500 stands for zero in the data rows.
Here are some points, each followed by its number:
array([468, 324, 491, 498, 357, 445, 467, 465, 396, 640, 485, 404, 395,
       370, 619, 474, 498, 379, 399, 570, 472, 285, 747, 363, 477, 563,
       518]) 0
array([287, 376, 339, 615, 420, 518, 355, 708, 520, 371, 217, 420, 420,
       415, 564, 419, 514, 238, 473, 535, 386, 464, 283, 521, 274, 499,
       310]) 1
array([549, 391, 356, 331, 598, 275, 506, 470, 514, 522, 346, 273, 386,
       532, 774, 592, 416, 595, 390, 564, 569, 416, 386, 476, 429, 742,
       279]) 2
array([410, 396, 397, 496, 467, 441, 569, 440, 357, 470, 332, 447, 415,
       437, 373, 355, 504, 220, 570, 352, 502, 442, 351, 599, 443, 326,
       459]) 3
array([534, 492, 315, 433, 622, 386, 220, 454, 665, 441, 290, 479, 431,
       608, 842, 668, 506, 761, 336, 306, 573, 497, 507, 464, 437, 788,
       319]) 4
array([402, 364, 536, 310, 642, 625, 555, 443, 691, 460, 425, 351, 511,
       380, 444, 509, 463, 734, 280, 482, 352, 371, 451, 526, 437, 578,
       485]) 5
array([472, 417, 375, 472, 351, 538, 719, 396, 346, 509, 470, 812, 567,
       739, 484, 377, 376, 569, 506, 559, 459, 507, 466, 641, 640, 386,
       506]) 6
array([292, 388, 647, 313, 535, 401, 627, 252, 452, 644, 520, 563, 577,
       307, 658, 450, 686, 470, 369, 629, 670, 744, 480, 524, 446, 703,
       851]) 7
array([749, 701, 536, 485, 724, 607, 782, 887, 670, 811, 708, 955, 528,
       967, 999, 419, 668, 468, 380, 796, 613, 546, 743, 575, 752, 567,
       827]) 8
array([542, 639, 583, 397, 652, 773, 427, 999, 321, 518, 420, 421, 550,
       506, 438, 542, 584, 469, 660, 302, 608, 723, 473, 361, 488, 364,
       381]) 9
array([406, 487, 344, 409, 530, 473, 603, 425, 519, 677, 394, 349, 481,
       439, 652, 687, 466, 751, 382, 444, 349, 564, 494, 532, 449, 640,
       420]) 10
array([763, 464, 949, 465, 469, 560, 301, 776, 300, 559, 364, 541, 541,
       426, 340, 563, 482, 566, 717, 462, 625, 670, 758, 322, 807, 384,
       390]) 11
array([512, 495, 609, 499, 361, 380, 275, 717, 397, 460, 370, 701, 658,
       738, 454, 605, 397, 410, 573, 590, 455, 588, 495, 383, 391, 516,
       354]) 12
Which three points above are nearest to each new point by angle, seen from the average point of the numbered points? Their numbers follow each, smallest number first.
array([542, 445, 796, 999, 939, 956, 999, 373, 806, 679, 670, 674, 696,
       426, 671, 861, 772, 999, 408, 848, 770, 494, 862, 703, 447, 528,
       697]) 5 7 8
array([586, 507, 640, 416, 380, 292, 242, 855, 371, 497, 400, 562, 527,
       438, 349, 503, 531, 254, 565, 333, 457, 600, 548, 361, 607, 353,
       279]) 9 11 12
array([496, 526, 524, 467, 597, 670, 364, 627, 833, 598, 666, 396, 470,
       538, 509, 895, 362, 738, 390, 600, 360, 453, 882, 571, 384, 690,
       777]) 5 8 10
array([396, 506, 358, 262, 480, 618, 548, 656, 554, 424, 505, 325, 485,
       405, 403, 510, 539, 780, 427, 419, 390, 548, 669, 457, 494, 636,
       487]) 5 9 10
array([550, 400, 440, 334, 484, 290, 482, 443, 469, 622, 528, 305, 327,
       285, 392, 617, 457, 717, 342, 439, 354, 360, 752, 387, 441, 546,
       398]) 0 5 10
array([737, 500, 800, 473, 448, 460, 358, 718, 290, 537, 318, 569, 604,
       330, 300, 542, 521, 439, 689, 370, 556, 606, 742, 332, 607, 446,
       404]) 9 11 12
array([654, 761, 512, 414, 450, 459, 309, 455, 722, 600, 633, 559, 476,
       689, 362, 449, 649, 346, 466, 569, 692, 439, 454, 504, 785, 471,
       531]) 6 8 11
array([635, 378, 490, 307, 640, 665, 353, 582, 384, 329, 330, 546, 626,
       490, 422, 489, 480, 355, 546, 494, 615, 542, 439, 409, 727, 372,
       507]) 3 9 11
array([234, 394, 507, 594, 404, 448, 565, 433, 356, 545, 377, 528, 422,
       616, 337, 487, 449, 433, 576, 398, 455, 445, 294, 427, 539, 395,
       466]) 1 3 6
array([588, 361, 600, 280, 469, 480, 475, 608, 850, 520, 240, 999, 828,
       999, 684, 887, 361, 918, 388, 725, 835, 599, 358, 461, 713, 812,
       740]) 4 8 12
array([465, 553, 457, 514, 415, 277, 672, 427, 860, 348, 558, 621, 461,
       444, 537, 484, 350, 248, 382, 495, 344, 433, 206, 672, 378, 620,
       403]) 1 3 5
array([492, 817, 361, 531, 483, 881, 656, 722, 488, 384, 788, 527, 668,
       769, 686, 541, 525, 581, 648, 430, 496, 653, 322, 755, 564, 487,
       687]) 6 8 9
array([438, 392, 321, 550, 351, 473, 538, 419, 380, 436, 310, 575, 455,
       552, 432, 328, 442, 376, 457, 501, 559, 521, 357, 478, 496, 323,
       487]) 1 3 6
array([616, 609, 649, 711, 655, 644, 690, 782, 353, 450, 463, 461, 418,
       544, 437, 325, 562, 344, 584, 574, 385, 472, 350, 607, 620, 659,
       592]) 3 8 9
array([387, 880, 787, 356, 515, 494, 363, 463, 872, 718, 593, 492, 589,
       904, 719, 426, 637, 338, 659, 890, 747, 479, 815, 627, 468, 513,
       488]) 7 8 12
array([340, 417, 358, 671, 356, 543, 438, 890, 500, 312, 359, 463, 502,
       440, 476, 572, 485, 392, 528, 530, 447, 425, 350, 491, 393, 522,
       488]) 1 3 12
array([695, 355, 713, 633, 511, 557, 448, 880, 385, 738, 626, 632, 745,
       325, 285, 564, 582, 639, 791, 448, 705, 779, 491, 358, 868, 349,
       509]) 9 11 12
array([331, 487, 535, 362, 413, 313, 392, 422, 618, 552, 346, 465, 477,
       449, 528, 322, 396, 371, 493, 580, 656, 351, 568, 575, 359, 585,
       535]) 0 3 7
array([449, 357, 411, 513, 459, 426, 568, 433, 636, 388, 269, 555, 591,
       662, 615, 703, 611, 744, 329, 430, 669, 605, 486, 335, 681, 643,
       533]) 2 4 10
array([393, 394, 393, 575, 409, 342, 571, 483, 482, 464, 240, 411, 438,
       370, 276, 420, 443, 316, 345, 362, 552, 511, 341, 472, 473, 388,
       324]) 1 3 5
array([617, 372, 384, 540, 921, 372, 479, 394, 843, 448, 327, 441, 381,
       999, 980, 914, 566, 990, 366, 370, 795, 552, 651, 432, 515, 999,
       438]) 2 4 10
array([604, 587, 542, 511, 682, 696, 682, 742, 418, 478, 455, 531, 687,
       434, 499, 411, 591, 350, 473, 610, 465, 382, 300, 453, 427, 488,
       611]) 3 8 9
array([705, 364, 459, 562, 559, 648, 387, 586, 380, 358, 247, 597, 654,
       432, 311, 490, 573, 349, 477, 475, 624, 684, 419, 471, 751, 394,
       566]) 3 9 11
array([340, 834, 381, 454, 391, 467, 513, 218, 414, 355, 626, 399, 331,
       604, 554, 308, 472, 328, 602, 465, 437, 366, 278, 601, 498, 536,
       537]) 1 3 6
array([443, 378, 532, 272, 394, 334, 460, 290, 286, 417, 517, 433, 451,
       311, 512, 378, 477, 718, 361, 373, 347, 428, 566, 503, 484, 503,
       335]) 0 5 10
array([488, 611, 473, 677, 590, 656, 705, 769, 400, 771, 385, 375, 671,
       564, 442, 341, 630, 442, 575, 643, 385, 367, 361, 442, 428, 508,
       411]) 1 3 9
